One turn moves every row onto another: examples first, then more rows asked:
Tume: [-32.4  19.5  12.3   0.7  -5.3  -2.8   6.9 -12.0  14.1  13.8  22.3  -2.5
  27.5 -27.0  -9.7  15.2   0.9  -9.4  18.1  33.8   7.0  12.0  -0.6 -13.9
 -16.9 -21.2 -24.0 -11.2   4.0   2.4  -3.5   1.6  -7.2   3.9   1.3  13.6
   7.8   3.1 -19.4   6.7 -24.3   1.0   5.4  12.1 -17.3]
Rugez: [ -8.0 -10.5   2.6  23.5   5.4 -19.5  21.6   1.8 -22.4   4.2   8.0  10.6
  -3.3 -21.2 -25.7  22.0 -11.3 -11.5 -29.3   2.0  16.9  22.1  17.3  -5.4
 -13.0   3.9  23.4 -30.4  35.8  -4.6 -17.8 -18.1  -8.3   4.9  10.2  -1.7
   2.9   7.7  -7.2 -12.9   2.3  -3.7  -4.0  20.3  10.9]
damal: [  1.9 -23.2   0.4 -17.7  -5.4 -44.6   1.2 -30.4  25.3  -2.5 -13.0   4.6
  -5.2  -2.1  -3.7  -0.8 -15.3 -19.4 -21.0  15.5  17.6   2.6 -10.6  -8.3
 -13.4  15.7  19.6 -10.1   5.8  11.7   0.8   8.9 -16.2   5.3  12.7   9.2
  -1.3   5.1   3.8  -4.9   2.0  -3.1  15.9  17.4  11.8]
fen: [-37.8 -26.0 -18.3  30.4 -12.7 -11.5   8.1  11.3  12.7 -12.3   2.8   5.6
  12.0  -2.3 -16.1   5.7  -5.8 -10.0 -36.5  12.7 -11.7   6.7 -10.0   1.8
  -7.5 -10.8  -6.7   1.2  16.0 -25.0 -26.4  -8.4  -4.5   8.1 -10.2  -4.6
   6.5 -25.6  15.9  33.1   2.1  -8.2   4.7  16.8  -7.1]
Zemi: [ -3.9   4.4   5.0   1.6 -15.8 -13.2  11.7  26.4  11.8  -0.7  13.1  -9.6
  -6.4  -9.6   4.6  31.7   9.4   4.6   0.7  26.9  14.5  16.6 -10.2 -19.7
   9.1   3.3   1.7 -12.7  20.9  17.0   6.4 -11.4 -12.3  -1.9  -0.5  16.4
  15.0   8.2  -4.5  -5.6  10.2 -25.3  -3.6 -14.6   5.6]
keti: [  4.5  -4.3   7.6 -10.7  -9.1 -12.2  -9.5   7.9  -5.3  -3.8  10.1  -7.0
  25.7   1.2 -30.5  29.9 -11.9  12.2 -15.9  11.8   5.6  20.2  -5.7   8.2
  16.9 -24.2 -11.9  -3.4  37.3   7.8 -12.7 -27.5 -23.2   9.4 -13.2   4.7
  15.2 -14.7  -0.3  -4.2   7.3  -4.6  23.8  22.4 -20.7]
Mido: [ -0.7 -30.0   3.5 -13.7  -8.5 -46.1   2.0 -33.1  25.6  -5.8 -13.2  -0.3
  -6.1  -5.8  -4.7  -4.5  -9.0 -17.7 -24.0  14.5  17.3  -1.3 -12.7  -6.7
 -11.5   9.8  21.9 -11.6   5.2   7.2   0.4   2.6 -14.5   5.4  11.7   4.1
  -2.7   3.6   3.2  -2.8  -2.3  -2.0  13.4  16.6  16.9]
dolar: [  0.5   8.4  11.1   4.7 -19.5 -13.3  10.2  24.2  12.6  -4.3  13.0  -8.0
  -9.8 -13.4   5.9  31.5   9.8   8.4  -3.2  23.6  15.1  12.7  -6.3 -20.6
   9.2   6.8   0.8 -17.2  19.0  15.1   3.6 -15.2 -14.2  -0.8   1.3  17.3
  10.8   7.9   0.8  -5.6   7.0 -24.5  -2.9 -13.4  10.0]
Kabe: [  0.2 -21.1   4.3 -16.9  -4.0 -42.1   0.7 -26.5  24.5  -8.5 -17.2   1.8
  -4.0   2.5  -3.7   3.8 -11.3 -17.6 -20.2  17.8  19.5  -3.2  -8.5 -16.1
  -9.7  12.6  19.7 -14.4   5.0  13.5   2.0   8.2 -13.6   4.4  14.3   8.3
  -1.8   4.3  -2.1  -1.8   0.8  -1.8  18.2  19.2  13.6]
Gabo: [  0.6 -23.3   3.1 -17.0  -8.9 -45.7   0.1 -30.5  22.0  -1.0 -16.9   1.8
  -1.7   0.9  -9.1  -0.3 -16.4 -17.7 -20.5  14.3  23.9   1.1  -5.8  -9.8
 -13.2  12.4  22.2 -13.1   8.6  15.4   0.4   6.0 -15.2   8.6   8.6   8.1
   2.8   2.2   5.4  -4.5   6.6  -0.7  15.2  18.1  16.3]
puzi: [-31.1 -28.6 -14.8  26.2 -16.9  -6.4  11.0  14.5   9.1 -14.8   4.1  -3.3
   9.9   3.1 -20.1   9.0   1.7  -6.9 -43.1  11.7  -8.5   3.9  -8.7   6.5
  -5.8 -10.2  -3.7   1.1  14.1 -26.0 -22.6 -11.4  -4.9   9.5  -6.2  -6.8
  12.6 -26.2  16.3  34.2   3.6 -11.5   0.4  14.4  -7.8]
Fozim: [-33.1 -25.5 -15.8  33.2 -11.2 -13.4  10.8  16.7  11.6 -11.6   3.8  -3.3
  10.1  -0.9 -23.0  10.9  -3.8 -10.6 -41.7  11.5  -8.7   3.0 -11.7   0.7
  -8.3  -9.4  -4.3  -0.3  13.8 -28.0 -25.5  -5.9  -7.8   9.5  -6.3  -5.6
  11.0 -26.1  15.5  33.8   3.8  -9.4   5.2  17.5  -6.1]
ruze: [-34.0  12.5  15.0  -4.2 -11.0  -2.5   2.1 -15.8  14.4  15.7  27.1  -0.9
  32.3 -25.0  -6.8  10.0  -2.2 -13.7  17.8  33.7  10.4  12.1  -3.0 -10.5
 -19.3 -19.5 -20.4  -6.6  -0.9  -1.2  -2.1   1.9 -11.7   6.3  -0.8  13.4
   8.2  -4.9 -19.1  11.1 -20.8   0.8   6.0  10.9 -11.9]
sesuk: [-29.3  16.8  18.6  -6.7 -10.5  -3.5   9.7 -16.2  11.2   9.6  22.0  -7.3
  31.6 -22.7 -17.2  20.0  -1.0  -6.5  19.6  28.3   7.3  13.0  -1.0 -14.5
 -17.4 -24.3 -19.4  -6.6   2.6   1.6   0.1   1.9  -3.7  -2.2   1.9  14.8
   7.7  -0.1 -18.1   3.3 -23.3   0.0   6.9   7.9 -14.8]
kirut: [-12.1  -8.8  -1.7  21.3   4.6 -20.2  23.2   2.6 -26.1   2.8   7.6  11.2
  -3.4 -26.5 -28.2  26.6 -15.7  -5.4 -26.5   3.9  15.0  24.1  14.9  -6.7
  -7.1   6.0  24.9 -30.5  33.1  -2.4 -19.9 -17.5  -9.1   7.4   9.3   3.3
   4.8   8.5  -8.6 -14.4   1.0  -5.8  -2.2  26.7  10.5]
met: [-31.3  17.8  13.2  -7.4  -8.5  -0.1   4.0 -11.3   7.8  12.7  24.3  -6.6
  34.3 -24.8 -10.8  15.5  -3.7  -3.7  12.8  33.0   0.6  10.4  -4.0 -11.4
 -19.1 -20.5 -19.0  -9.9   3.5  -0.8  -1.9   5.5  -8.4   5.1   0.0  13.7
   9.0  -4.1 -19.4   9.3 -24.7  -2.0   7.4  11.4 -21.1]
Rer: [-32.9 -25.9 -13.3  29.4 -17.7 -15.1   7.7  19.6  12.7 -13.9   1.2  -2.4
   6.3  -2.2 -17.6   8.7  -3.1  -9.7 -40.1  12.3 -13.2   2.9  -9.9  -2.4
 -10.8 -10.0  -9.7   1.0  17.1 -22.8 -27.2 -16.8  -2.8  15.4  -7.6  -2.6
  13.1 -23.0  22.9  34.9   2.7  -8.5   1.8  16.7  -5.8]
baki: [-33.0  17.4  16.1  -3.9  -9.5  -2.2   5.1 -11.1   9.9  12.3  25.8  -2.1
  30.3 -23.9  -9.9   7.5  -2.6 -11.0  17.3  32.1   4.5  10.7   0.7 -14.8
 -14.4 -23.3 -21.8  -8.6   2.6  -0.9  -4.5   0.4 -10.1   3.3   1.7  15.0
  10.5  -0.4 -16.2   9.0 -25.1   0.7   6.1  12.8 -18.4]
mavub: [  2.2 -22.0  -0.7  -9.9  -2.8 -39.5   0.6 -29.5  23.1  -6.2 -18.3   1.2
  -5.9   3.7  -3.5  -1.3 -12.2 -19.2 -19.8  16.1  16.4   1.3  -8.3  -7.7
  -3.3  15.4  22.3 -14.6   7.4  17.4  -4.2   4.7 -14.7   3.9  16.2   4.3
   2.9   6.9   5.6  -2.9  11.2   2.3  16.9  13.3  13.1]
Nuran: [  1.8   1.1   2.9 -14.3  -7.2 -12.2  -1.8   8.8  -7.2  -3.9  11.5  -0.2
  29.3  -2.9 -34.8  23.6  -7.7  10.8 -18.9  10.7   7.1  18.8  -7.6  12.4
  20.4 -24.5 -10.1  -5.5  40.0   7.3 -17.2 -24.5 -19.1  11.6 -15.9   3.4
  14.8 -13.9   2.2  -1.5   9.1  -2.3  23.1  21.1 -21.6]
dor: [ -4.3  12.8  12.9   0.1 -17.6 -14.3  12.0  26.1   8.6  -4.4  11.8  -7.4
  -4.3 -10.1   6.3  36.4  10.4   9.3  -4.0  23.8  10.0  15.9  -8.5 -20.7
  12.8   7.3   1.8 -14.8  19.1  13.2   7.1 -15.1 -15.4  -3.3  -1.4  14.0
  14.6   9.1  -1.2  -0.3   9.0 -23.5  -7.2 -10.2   7.3]
zot: [-33.6  19.5  13.7   1.0 -14.1  -0.2   8.3 -18.9  13.2  10.6  25.0   2.6
  31.1 -21.0 -13.6  10.9  -4.8 -11.5  18.7  31.5   9.8  15.7   1.3 -14.9
 -21.3 -17.2 -20.4  -4.7   2.1  -2.2  -0.7   1.2  -7.6   2.6  -0.2  15.3
   4.8  -0.6 -13.5   8.1 -22.6  -3.5   3.5  11.4 -17.5]
vobo: [  2.1  -6.4   6.9 -11.9  -9.8 -12.9  -3.7   9.7 -10.4  -5.5   9.1   0.1
  30.3  -0.1 -32.3  26.6 -12.7   9.5 -18.8  11.4   4.0  19.8  -4.8   7.0
  18.8 -20.9  -7.7  -4.6  38.3  10.3 -13.4 -25.2 -25.3  11.6  -8.7   0.2
  17.5 -17.5   0.8  -6.2  10.1  -4.9  21.1  21.8 -21.7]
mup: [-34.7 -22.6 -18.0  24.9 -18.2 -11.1  13.5  22.0   7.3  -5.1   9.0  -3.4
   7.7  -3.4 -19.3  10.7  -3.4  -5.9 -40.7  11.7  -9.4  11.2  -6.4   3.0
 -12.4  -4.0  -7.0  -2.7  21.1 -25.8 -26.0 -13.7  -5.6   8.6  -8.9  -5.8
  18.4 -24.8  20.7  34.3   5.9  -2.8   1.3  18.0  -7.9]
didat: [-11.9  -8.4   3.2  24.1   4.8 -20.8  21.5   1.4 -25.1   4.5   8.4  10.3
  -4.6 -21.8 -28.4  25.2 -17.1  -6.3 -32.3   5.9  16.8  23.4  17.3  -3.3
 -12.9   3.2  22.8 -28.6  34.6  -4.4 -19.3 -20.2  -8.0   7.0   9.5   3.9
   0.3   7.7 -10.0 -12.3   1.4  -3.2   1.8  23.9   7.5]
rad: [ -0.1 -25.3   2.4 -13.9  -7.2 -38.1  -0.2 -37.4  25.1  -2.5 -14.0  -1.2
  -6.8  -1.4  -6.2   2.9 -13.3 -18.4 -23.8  15.7  15.7   2.9 -12.6  -3.4
  -9.5   9.6  20.3  -9.6   0.8  17.1  -3.6   6.5 -21.4   7.3  17.0   2.7
   5.4   5.3   2.2  -4.3  -0.4   0.6  14.1  17.7  13.2]
fones: [-33.9 -22.9 -15.6  28.9 -13.7 -12.7  10.3  15.8   8.8 -12.6   1.6   1.1
   7.7  -0.2 -19.1   3.3  -6.2  -7.1 -43.1  10.7  -5.8   6.9  -3.2   3.5
  -3.2  -2.6  -2.2  -4.4  19.2 -29.3 -23.7  -6.3  -6.9  11.8  -5.4  -1.8
  15.6 -28.1  16.9  38.0   3.4  -9.5   2.0  20.9  -7.0]

zot -> rad
Fozim -> baki
Nuran -> Zemi
Where do these go?
mup -> sesuk
met -> Kabe
Mido -> fen
Tume -> Gabo
kirut -> vobo

